Each path is a new rotation, seen through one point. The rows after it are directions, each followed by how far the rotation turns it, in degrees a step (0 if it stays put).
Each turn is a multiple of 5 degrees from 10 to 175, or 0.
Each row of a path follows its step; steps can be skipped.

step 0: -33 -7 2 -14 11 23 11 -18 5 9 30 1 -31 -41 -2 -1 5 -27 -11 -14 35 -30 50
 -10 13 -26 5 -16 24 -39 -25 -8 -39 41
step 2: -26 12 14 -17 -40 4 -15 -7 -33 2 -2 -2 -15 27 2 -56 22 -15 -1 50 -1 -10
 22 -8 -47 0 5 17 22 -21 7 10 -44 -36
step 3: -22 11 -24 -2 -38 -3 -4 65 9 -5 -27 -28 1 15 -4 -2 3 -8 5 19 11 -56 -5 5
 -68 -15 22 -16 14 1 -13 19 0 16
step 5: 32 -15 5 -2 43 15 36 5 26 0 -3 -9 -16 -6 -15 -1 23 10 29 63 -13 -38 15
 38 -5 -12 -37 -20 -5 -9 34 19 -17 21
step 6: 54 -35 18 -49 -5 -9 -3 4 9 27 -2 -32 -56 5 7 -11 2 -29 9 -12 -3 -24 15
 23 -5 22 -36 -13 -18 -42 -10 -1 14 13
step 8: 10 42 -35 -10 -7 -11 -1 -17 18 -2 12 -21 7 -36 47 -23 -7 -18 5 -5 36 -38
 16 29 13 31 5 -17 4 1 -16 19 -48 -42
step 9: -28 44 -23 -27 0 42 22 15 20 -13 -14 -40 -22 -33 46 26 -7 6 3 -13 22 -2
 45 -28 0 6 -14 -25 -9 20 -6 -15 -6 24
step 11: -7 -17 6 8 7 -6 26 51 12 -32 15 -9 -46 0 32 -74 2 25 3 19 -7 17 2 -9 -40
 -14 -15 -1 23 -9 -8 -19 -22 -12
step 13: 11 19 -11 -6 -23 41 37 10 4 -25 -17 1 -17 -26 -48 4 1 24 7 -10 -16 -40
 -15 43 -4 -47 21 1 43 14 -9 7 -19 -25
step 14: 25 4 8 8 -42 6 30 -10 2 26 -41 -18 -3 7 1 3 31 3 49 10 -28 -29 45 21 22
 -26 -18 1 -1 -13 7 -26 -51 -13
0 -15 -2 -9 -8 10 -11 -12 -4 -9 3 9 -10 -10 2 -11 2 -17 6 -14 0 -4 0 -11
 5 1 11 0 -1 -8 20 5 -5 -9
175
-9 -12 -1 7 8 5 -6 15 16 3 -10 13 11 -6 6 3 13 -4 17 -5 7 7 8 -2 -5 5
 -10 -3 -2 13 7 1 -5 11
65
1 6 1 24 3 -10 7 -9 3 -3 -2 7 -4 0 -2 -18 1 0 9 18 -2 -1 2 1 12 8 -5 1 6
 10 9 -3 -4 -20
120
12 3 3 7 -7 1 3 -13 2 -8 7 14 1 3 24 0 -1 -4 -18 -5 3 2 16 9 -10 -4 -1
 -7 11 11 3 -3 11 8
35
2 2 10 5 12 13 10 -2 -10 4 0 -2 -5 7 1 9 -13 3 9 -5 -5 -2 23 -6 11 -14
 -16 7 -3 -6 8 14 0 1
80

step 0: 24 -36 -41 -28 -18 -24 -16 4 42 -15 -8 8 -5 -33 7 -31 -26 51 -1 -3 3 -30
 47 -13 28 -7 -9 6 36 -19 3 -14 -19 52
step 1: -24 -3 55 -55 -10 -6 -50 -12 8 5 5 -12 11 14 16 13 -13 -27 26 -5 43 11 5
 -6 7 -52 -22 22 -26 -1 29 44 -31 -1
step 3: 37 15 1 32 -28 26 24 5 27 32 -4 -15 3 -2 1 51 5 9 -18 19 -24 36 -11 -15
 -22 -46 12 -54 11 -20 -37 18 -14 43
step 4: 23 33 19 -9 41 -12 -26 30 5 5 -24 -28 -8 29 -23 -34 23 2 24 10 -28 -6 1
 25 19 14 29 -49 4 -1 14 -20 -60 -44
step 8: -14 22 1 16 -24 5 -11 1 38 19 2 8 -37 -5 -32 -50 -40 5 13 -9 -21 -28 22
 28 14 -45 20 15 26 -9 -27 40 33 46
step 9: -2 11 -2 -27 13 15 -15 -10 -10 -25 7 16 22 10 11 -27 -38 -24 26 62 23 -2
 -3 -17 6 -6 29 56 32 -9 53 -1 -47 -21
step 10: -27 -6 -21 15 -14 -21 41 -21 -29 -1 -29 21 -4 -42 -7 55 -13 -41 25 -10
 22 27 -22 34 -8 -5 -6 35 -48 -17 -27 15 -5 -20
step 11: -8 -16 33 59 -17 4 12 -5 -19 -26 11 -1 26 -14 -25 -2 3 37 -12 51 -19 41
 15 -6 -29 -13 44 -44 -4 36 -21 -19 24 -6
step 12: 20 48 -25 9 69 -9 22 6 23 46 -18 -11 -8 -15 -32 2 6 12 -13 -13 33 -6 34
 -44 0 23 29 -28 -18 5 25 -11 -29 6
step 13: -55 -10 -21 -7 28 -18 -4 22 30 -1 23 -17 16 27 -14 -26 -38 42 17 -60 -27
 -4 -44 24 -5 -3 -16 13 -21 29 11 13 7 -28
5 -6 -9 6 -4 19 -7 8 15 -1 3 0 13 1 3 -5 0 4 0 14 15 12 14 4 -16 0 -3 -2
 16 0 -2 1 5 12
130
9 -4 -9 -4 12 1 2 6 7 -4 -17 1 8 5 -6 -1 -3 5 6 -7 -7 -11 -17 12 -1 -14
 11 2 14 -13 17 -2 2 4
80
-3 -7 -7 0 6 1 8 -11 -16 1 -6 -13 7 -2 -16 2 8 0 -2 15 -9 8 1 -5 9 -3
 -17 -11 8 -14 -7 7 14 0
90
7 -10 -19 11 -7 -7 1 2 15 -9 0 -20 -6 -3 -6 5 -5 -7 2 -13 3 -4 -5 -13 -2
 -4 0 12 -7 -5 -20 3 -1 3
145
-9 -5 0 10 1 11 5 -9 7 2 12 -8 15 6 -1 -9 1 1 5 -3 3 -15 9 6 17 6 -1 3
 -10 -9 13 15 -16 1
90
5 7 -6 3 14 12 -22 -11 -6 2 -13 -2 -1 10 -9 1 13 -16 8 3 13 -4 -2 -6 -3
 -1 -5 2 -10 8 3 -12 -8 -2
135
